One turn moves each row of this set onto another row. After a few examples, where does it send each row asked below?
j4: [  4.1 -17.9   8.0   5.5 -10.0   0.8 -20.8  -9.1  -4.3   0.6  -4.4  -4.4
   5.2 -10.8  -2.3  25.4 -40.4  30.0  10.1  12.3 -10.8 -14.0  -4.3  13.3
 -19.3   6.8   8.5   6.4  -5.9  10.6  -3.5 -15.2  -9.2  35.0   1.5  -2.4
  -5.6]
j193: [ -4.6  13.3   0.0  16.8   4.7  17.8   8.5  -5.0   3.4  -4.6 -10.3  -8.2
   8.2  20.1  -5.0  -1.0   9.0  -7.0   8.5   2.0  10.0  -5.4  -8.5  12.7
  -2.8 -28.5  11.4 -14.0   0.2   6.7   7.8  30.4  22.5 -14.9   4.1   4.7
  38.6]
j743: [  4.7 -12.0  24.8  25.0   0.4  -3.0 -12.8  -3.8 -17.8  11.4  15.0  -4.1
  -1.2  -9.9   5.5   5.7   6.3  -8.6  43.1   0.1  11.7   3.5   8.5  29.6
 -12.5   6.7   8.7  17.2  15.8  23.4  -9.0   7.0 -28.9 -17.4 -10.1  -7.9
 -10.7]
j20: [  0.0  10.8  30.2   1.0   3.3 -13.7 -10.0   5.5  19.6  -4.6  -5.8  19.2
 -20.0  22.0  19.8  10.5   3.3   7.8  13.8  -7.9  -7.2   4.2   6.1 -21.9
  15.9 -20.5  -8.0  15.2  16.5 -22.5   9.7   2.9   0.6 -10.9 -14.9 -23.0
 -14.8]
j521: [ -3.1 -10.4  10.7  -2.6  -8.3 -12.1  -4.8  -8.2   1.5  -3.2 -19.5  -7.5
   1.3 -12.9 -12.8   5.8 -33.7  16.2  18.3  12.4   2.9   0.4   0.2   7.3
 -30.9  13.3  -3.7  14.2  -0.6  12.5  -8.8 -19.6 -21.1  37.2  -4.7  -3.4
   2.1]
j222: [ -0.1  -9.4  -4.8  -8.4   9.4 -34.5  -7.6 -16.4  -7.9  14.2  -3.8 -17.8
  24.5 -11.6   4.9  -7.5   9.1 -19.5 -18.5  -1.2  -3.2  -9.6  23.6 -11.1
 -13.0   0.7   0.5 -21.4  -6.4 -16.3   7.8   6.8  14.9 -11.7 -17.6  -2.2
   3.6]
j479: [  2.4 -15.3  -5.5 -10.2  10.0 -23.9  -2.3 -11.3 -18.1  18.7  -3.9 -13.0
  23.6 -19.9   2.9 -12.7  12.4 -13.9 -24.4   1.0 -13.2 -11.5  16.3  -9.2
   0.8   6.8  -1.2 -17.3  -1.4 -23.0  -1.0  10.7  15.1 -13.3  -7.8  -4.5
   7.4]
j225: [ 10.6  -9.0  12.8  17.5  -1.2   5.4 -20.8  -5.0 -10.0   3.5   8.1  -5.4
  -7.0 -28.4  -5.7  21.2 -26.6  28.8  10.4  20.1 -21.1 -16.6   8.5   7.4
 -23.3   1.0   7.4  28.2   2.4   6.8  -4.3  -6.2  -4.6  20.1   4.9  -9.1
   2.7]
j713: [ -4.9   7.1  -2.1  12.0   3.6  21.7  11.8  -5.0  -0.2  -3.0 -13.4  -5.5
  11.0  20.3  -0.6  -0.1   7.7  -3.4   3.8  -0.3   7.3  -8.3 -15.1  20.0
   4.7 -28.7  11.6 -16.0   0.7   3.4   4.7  29.4  21.2 -11.1   2.1   5.1
  39.2]
j418: [ -9.1  14.4  -4.9  14.1   4.6  15.2  13.3  -1.1   4.6  -7.4 -17.0  -8.9
   2.2  25.2 -11.8  -4.8   7.9  -7.5   6.1  -1.5   6.1   4.2 -10.7  12.1
  -0.7 -21.5  10.5 -17.4   1.7   7.1   3.9  30.0  16.7 -10.7  11.8   5.7
  40.2]
j145: [ -8.3   8.4  -4.2  10.2   1.5  21.4  16.2  -2.2  -1.1  -3.4 -18.0  -5.5
   6.4  26.8  -8.2  -2.7   6.1  -3.2   1.8  -3.0   6.3  -1.8 -18.0  16.7
   5.0 -20.4  10.9 -19.0   0.7   3.9   2.7  29.3  17.2  -6.3   9.6   6.1
  40.9]
j24: [  5.6  -1.1  17.6  11.3   2.4  -8.4  -4.9  -3.2  -1.4   0.2  -5.5  -8.9
 -10.7 -30.1 -17.4   3.3 -20.5  16.1  20.4  21.8  -6.9  -1.7  12.7   3.9
 -30.3   7.3  -5.1  34.1   4.9  10.5  -8.4 -11.3 -13.0  20.7   0.8  -8.2
   7.3]
j272: [ -0.6 -12.3 -11.8  -4.7   6.3 -27.3 -10.1 -11.5 -14.6  17.9  -7.3 -15.7
  14.3  -9.0  -4.3  -4.9   7.4  -7.5 -32.2  -3.7 -22.4  -2.6  17.0 -14.5
   5.8  10.7   3.4 -21.7  -1.8 -21.2  -0.2  15.0  11.5  -9.6   3.6  -3.9
   5.6]
j441: [ -0.9   2.5  22.8  -6.7  -3.8 -12.2 -12.7   2.6  20.0  -0.7 -12.8  18.8
 -11.1  35.6  22.1  16.4  -7.1   9.7   8.6 -15.9  -4.5   6.4  -5.8 -17.4
  24.8 -13.3  -6.0   0.6  13.0 -24.6   6.9  -1.9  -6.5  -0.6 -10.9 -17.1
 -19.7]
j84: [  9.4 -23.8  20.0  20.4  -6.0  11.1 -15.4  -2.1 -30.1  15.9  13.8   4.7
  -1.1  -6.9  11.6  14.8  -0.3   3.7  29.4  -1.1   0.2  -3.9 -10.1  33.8
   8.5  14.5  11.8  11.3  13.2  17.5 -14.2  10.6 -28.2  -9.8   0.7  -8.7
 -13.5]
j593: [ -3.7  -8.5  16.0  20.8  -7.8 -17.5 -14.7  -4.5  -7.8   9.5  -1.0  -5.8
  -6.7   9.3  -5.3   2.2  -4.4  -9.5  41.3  -9.5  13.8  21.1   5.8  24.5
 -14.4  20.9   9.2   3.0  11.5  30.2  -7.1   5.8 -41.7  -4.7   2.3  -4.9
  -8.6]
j694: [ -3.1  -8.3 -13.3  -2.9   5.1 -36.8 -13.9 -14.1  -3.5  15.6  -5.1 -19.1
  19.3  -3.5  -0.5  -2.2   4.6 -15.9 -24.1  -6.7 -13.5  -0.7  23.4 -14.8
  -9.0   7.4   4.7 -30.7  -6.3 -12.9  10.1  12.5  10.8  -8.3   1.3   0.1
   3.4]
j201: [ -2.6 -21.9   8.7  14.6 -16.3  -2.5 -16.5  -3.9 -20.4  14.9   0.3  -2.1
  -3.5  12.5   0.7  11.0 -11.1   5.6  26.4 -12.8   0.5  12.6 -14.6  30.1
   6.4  27.3  16.3  -5.2  10.1  21.7 -15.3   7.1 -38.8   2.7  10.7  -5.4
 -12.6]
j81: [ -5.9   9.4  28.4  -5.7   0.8 -19.7  -6.1   5.4  21.8  -4.3 -14.6  18.9
 -17.4  30.3  14.5   7.1   0.9   3.8  12.4 -13.0  -1.5  11.1   2.2 -21.5
  15.8 -12.8 -11.7   6.3  16.8 -21.2   6.3  -1.4  -6.2  -5.4 -13.1 -18.7
 -14.8]
j181: [  4.1   4.5  25.6   0.2  -1.6  -8.3 -17.3   4.3  13.4  -1.6  -4.0  21.8
 -13.8  25.2  26.4  18.8   1.0  14.9   7.8 -10.3 -10.2  -3.0  -3.3 -16.9
  24.5 -20.8  -4.3   8.2  16.1 -24.9   7.8   2.0   1.0  -7.0 -13.1 -21.5
 -19.7]

j418 moves to j193
j84 moves to j201
Now these:
j24 moves to j225
j272 moves to j694
j181 moves to j441

